In the rows, 128 means zero.
Which row each row swaps with, under one turn or mirror
The rows were stretched afterwards, more along some directions than others.
Fab: [108 141 109 116 137 124 117 102 128  83 103 122 128 110 114 133 111  94
 161 125  91 107 153 139 144 123 102 115 122 136 123 144 130]
zila: [130 138 100 126 138 133 144 124 126 115  82 126 107 110 121 149 138  87
 115 161 112 112 146 121 117 162 123 142 111 134 137 118  93]
Mup: [100 132  79 114 152 110 102 130 104 129 174 127 139 129 108 163 153 114
 170 111 118 116 113 107 152  90 156 119 108 122 125  97  92]
zufeg: [121 132  98  82 134 134 153 141 114 127  88 124 129 127  85 105 147 120
 106 154 101 101 134 114 142 142 129 153 121 120 160 108  94]
nur: [127 120  64 103 126 115 143 110 129 165  86 132  80 151 107 103 103 117
 127 130 109 110 122 103 110 130 103 136  97  77 134 103 144]
temor: [108 148 149 109 145 142 143 136 114 163 173 165 175 167 109 151 147 172
 121  78 148 164 119 102 139 105 132 115 151 111 124 120 123]
keva: [134 104 153  99 108 139 119 125 124  97 109 143 154 110 104 141 128 132
 137 145 103 133 128 147 137 114 142 153 124 142 137 141  83]
Totuk: [134 145 159 120 166 143 151 116  99 135 121 134 129 185 165 126 131 167
 133 102 141 151 140 128 106 115 125 110 120 102  97 140 117]
zabot: [140 155 147 156 116 128 136 126 151 110 106 137 161 127  82 158 148 124
 108 128 135 138  97  94 113 120 117 147 152 145 129  93 116]
zoso: [115 155 126  90 122 163 142 117 108 119  98 160 156 145  95 114 157 134
 133 123 141 158 144 140 130 152  77 117 149 103 131 137 102]
Zulep: [144 139 153 106 131 104 140 133 151 173 147 121 137 107 116 160  90 108
 110 124 128 159 133 104 132 159 135 133 131 135 120 148 154]
sut: [103 201 141 146 108 135 130 125 152 109 142 133 193 114 102 150 158 144
 128 107 119 118 119  84 126 122 120 128 152 144 106 107 106]
tid: [126 158 143 127 145 154 148 131 112 121 120 145 132 161 143 107 124 144
 125 107 153 142 133 134 124 129  85  86 129 137 112 154 149]
kan: [ 98 125  99 136 147 127 150 142 111 108 147 163 105 163  81 117 131 137
 182 115 114 134 153 160 172 116 135  86 142 132 103  97 113]
Bifev: [138 140  93 115 138 133 155 120 129 122  72 114 102 120 128 144 136  86
 110 150 111 111 142 126 117 156 112 149 111 123 144 100 101]
kedas: [153  84 141 132 127 128 122 124 149 106  61 138 113 114 120 124 139 112
 108 148 122 122 129 130 116 129 122 113  95 111 148 127 128]
mot: [ 88 125 116 138 126 112 126 141 131 157 137 162 141 156 118 133 120 131
 137 134 163 144 137 108 103 159 114 152 123 144 149 110 132]
lub: [ 97 171 116 119 126 114 114 114 131 101 153 119 176 110 126 122 151 147
 177  97 110  91 155 111 137 135 137 132 121 144 112 109 111]
Pamu: [ 84 114 124 107 129  99 130 111 141 131 158 154 145 129 100 149 107 129
 111 119 124 121 114  90 121  94 155 100 126 113 133 120 142]
Guzi: [152 104  87 118 103  99 121  90 141 130 108 104 115 110 104 120  95  80
 116 126 110 108 128 146 167 108 111 160 129 116 146  84 165]
Biko: [111 122  81 111 168 130 110 140 120 126 111 177 130 140 122 115 132 143
 130 132 124  94  97 119 128  94 108 152  94 113 143  79 118]
gufe: [124  99  99 136 142  95  99 139 126  72  89  94 104 121 162 113 107 104
 147 106 126  84 138 177 132 137 190 133 110 149 125 148 130]
Sevod: [126 185 147 131 138 164 134 133 134 129 125 115 153 150 135 116 148 132
 116 107 140 132 130 122 130 124  93  90 161 138 116 142 126]
Mezug: [116 107 123 106 153 134 151 141 121 151 143 126 108 123  97 155 110 101
 141 110 118 153 145 112 115 111 135  89 161 140 119 153 125]
selu: [163 113 148 157 120 133 126 128 149 104  86 138 144 132  88 143 155 113
 114 140 133 138 108 114 127 125 116 157 150 144 141 101 110]
lene: [113 149 135 131 180 143 127 128 124  88 117 156 152 153 142 110 150 167
 133 100 129 157 148 142 112 130 159 112 137 129 108 134  93]
Kek: [123 126 123 127 144 129 153 172 117  50  91 128 116 112 146 108 152 135
 129 136 138 118 157 184 113 151 157 110 122 140 136 166  77]
fizap: [116 124 120 105 122 117 108 110 117 113 145 125 162  99 142 116 137 139
 178 114 108  86 161 123 138 145 134 141 114 137 129 121 121]
Gid: [100 195 136 145 112 127 133 123 149 121 152 142 188 127 102 146 164 157
 135  99 118 122 117  75 124 125 136 128 143 140 108 113 103]
nam: [115 113 130 128 159  86 141 176 125 125 159 124 120 161 115 135 148 137
 149 105 143 127 129  95 150 116 160 133 115 125 129 131 143]
Piv: [154 133 156 156 115 138 128 116 148 119  92 148 154 127  87 146 159 128
  95 137 131 148 102  97 128 123 118 145 151 138 139  96 108]
mez: [157 115 145 141 114 138 136 150 176 140 157 128 147 108 142 149 157 130
 122 125 145 117 128 104 122 164 144 140 128 147 143 111 129]
lir: [155 143 105 111 139 138 173 141 120 128  86 108 130 168 123 142 149 123
 126 102 122 128 145 142 132 116 117 147 134 120 138  94 104]
gurod: [ 82 150 109 115 158 122 161 107 112 158 169 171 106 141 115 147  99 134
 132 125 124 152 134 118 114 128 150  96 113 110  89 130 130]
zizo: [131 123  81 149 168 111 137 126 104 155 125 117  75 158  95 165 118  88
 136 129 135 160 115 114 121 135 160 125 140 111 132  92 125]
Mogog: [142 125 102 140 133 117 136 151 138  81  96  96 102 167 103  80 132  98
 163 113 137 121 156 179 137 119 126 141 132 148 114  76 138]
Keba: [101 120 161 145 128 108 109 112 153 155 155 171 137  98 120 148 136 160
 122 123 120 145 117  95 116 136 169 130 102 115 122 174 105]
Sizi: [158 107 116 144 123 110 136 142 148  88  88  97  95 143 125  83 128 104
 166 130 110 106 155 173 123 134 134 160 108 141 120 100 125]
nor: [150  73  94 111 146 123 150  84  93 127 128 114  84 154 148 131  84 121
 145 123 107 100 121 138 129  84 115 139 128 107 118 116 134]
Ruges: [155 106 151 157 117 106 128 113 160 107  92 132 106 109 128 108 134 133
 136 145  96 116 136 145 118 138 149 161  94 137 123 142 104]
Sifar: [ 93 145 164 134 129 117 114 108 145 171 177 184 168 116 108 149 137 174
 114 103 134 155 109  74 130 126 158 116 125 115 120 156 122]
Sebu: [129  95  75 138 121 113 115  99 126 131 120 110 110 122 136 115  96 101
 128 128 114  83 136  95 140 119 118 129 139 138 141  93 146]
kozel: [133 117 144 149 147 103 137 101 114 135 120 118 115 106 125 155  93 120
 133 104 141 142 163 122 135 137 107 125  95 143 105 128 181]
zaras: [142 130 184 120 125 152 139 138 129  83 134 130 149 141 113 150 132 170
 159 132 135 114 119 138 150 108  93 146 123 117 100 138 130]
zav: [127 109 174 134 145 118 108 105 138 117 135 153 146 122 136 108 131 149
 165 123 133 133 129 119 163 135 114 118 122 158 124  87 142]
nin: [146 110 160 137 128 112 118 102 149 123 171  77 151 121 155 163 124  95
 139 116 129 100 134 123 146 111 135 135 142 163 120 109 150]
nug: [ 85 151 163 109 163 156 120 123 105 141 186 175 138 127 113 154 134 125
 129 153 136 153 121 102 123 160 122 117 133 121 112 141 105]
vuru: [ 68 126 128 134 152 113 143 147 119 129 161 151 151 121 104 130 123 166
 132 108 142 114 135 119 140 103 106 116 110 131 127 122 135]
zumek: [117 110 112 132 159 128 111 119 131 147 134 115  87 149 120  96 130 114
 146 104 171 154 138 131 118 158 150 116 136 132 114 152 150]
mut: [ 78 164 159 106 168 156 126 121 102 138 191 173 141 124 107 159 135 131
 134 146 142 153 121 100 126 162 120 118 139 125 111 137 100]
gedel: [166  92 155 128 133 141 115 129 142 114 103 117 152 128 110 128 157 116
 118 137 129 132 133 149 146 118 113 158 156 149 153 100 116]
sudug: [132 174 139 131 140 173 136 128 113 130 128 124 138 164 144 116 136 140
 119 107 149 140 127 128 119 123  91  86 157 134 107 147 137]
pepa: [149 130 122 152 131 140 107 115 109  95 133 141 140 132 148 131 108 120
 172 117 143 102 127 115 140 137  93 146 162 150 120  95 156]
Tura: [125 102 121 143 122 106 179 152 126 136  94 120 108 135  89 132 100 131
 122 136 141 129 141 134 113 117  95 133 139 150 160  98 129]
Fod: [128 126  82 143 166 109 139 115  99 156 123 118  77 161  94 174 115  89
 131 125 132 161 115 108 121 127 161 119 134 112 131  91 126]
tuke: [126 116  75 141 164  99 148 115 103 155 119 136  65 159  98 155 102  95
 137 136 127 150 116 122 112 127 156 129 121 109 129  88 135]
Kenub: [ 80 151 119 106 161 125 162 113 117 146 173 162 114 136 125 145 110 138
 140 125 120 148 147 133 118 126 139  96 119 108  90 142 130]
Gugon: [128 121 139 114 111 161 144 134 137 109 137 105 122 113 122 125 128 146
 147 131 174 123 138 142 117 150 126  95 156 145  91 122 144]
Rof: [101 129 170 139 126 115 122 118 145 158 175 187 159 121 104 154 147 165
 110 117 131 156 107  87 127 125 164 123 124 118 125 162 113]
guf: [122 111 109 127 109 129 147 120 152 117 164 117 132  95 126 109 118 128
 116 128 153 109 111 141 134 123 138 107 144 143 116  63 150]
verot: [129 142 112 131 118 108 102 138 142 141 125 125 158 131  78 131 158 129
 123  96 122 121 111 117 146 111 153 123 125 128 114  94 126]
kiko: [ 77 164 149 111 159 156 124 126 113 131 171 163 138 112 109 155 143 116
 130 146 133 145 134  97 125 166 118 114 134 129 113 142 100]
tirus: [143  95 136 143 122  96 134 109 152 123  98 133  94 109 127 118 124 132
 136 141 103 118 133 147 107 138 161 156  83 123 125 152 104]
defi: [154  75  90 123 139 128 132  83  95 127 122 104  80 150 158 127  82 107
 136 122 112 100 124 140 127  98 119 134 135 124 123 122 141]
gitup: [107 139  97 112 169 139 102 119 118 121 116 158 153 134 128 159 150 142
 155 107 143 151 125 117 153 151 122 136  94 111 117 115  95]
taru: [149 124 151 101 146 123 132 127 105 121 129 130 120 133 112 110 102  95
 130 145  99 133 115 142 124 102 115 131 129 135 113 101 118]
seb: [146  73  81 129 127 115 127  90 113 133 118 106  88 134 152 118  83 107
 133 127 115  96 132 120 139 104 110 133 131 127 132 108 153]
luniz: [142 110 166 121 134 134 115  86 111 116 161 110 139 109 120 128 132 143
 133 132 137 104 121 112 163 134 149 101 146 166  92 109 138]
Guno: [112 135 154  96 146 144 133 113 137 130 165 136 168 122 135 121 143 148
 139 121 112 122 156 150 146 116 119 128 143 132 106 127 116]
Rupud: [130 115 131 157 142 136 129 177 105 102 129 134 105 198 138 118 141 137
 149 117 148 146 119 146 145 126 190 105 143 138 118 149 102]
Gak: [116 127 118 132 126  87  91 103 152 160 102  71 138 138 104 136 129 112
 133  82 108 122 123 103 136 135 178 123 148 130 138 132 122]
Reko: [125 129 135 132 155 147 159 133 106 111 114 161 104 168 130  99 115 146
 142 118 152 146 142 149 116 130 103  85 113 129 108 156 145]
givez: [143 161 141 132 125 165 154 105 108 140 132 144 125 140 114 139 142 170
 125 127 122 115 150 122 143 121 111 118 136 100 111 132 117]
ral: [121 118 104 124 137 158 138 106 112 117 109 112 131 195  81 113 144  80
 129 124 115 132 129 150 121 122 137 136 200 137 135 100  92]

Mezug swaps with Biko
Rof swaps with Piv
gedel swaps with temor
kiko swaps with tuke
tid swaps with seb
defi swaps with sudug
nam swaps with zav
nur swaps with Fab
lub swaps with Sizi
tirus swaps with sut

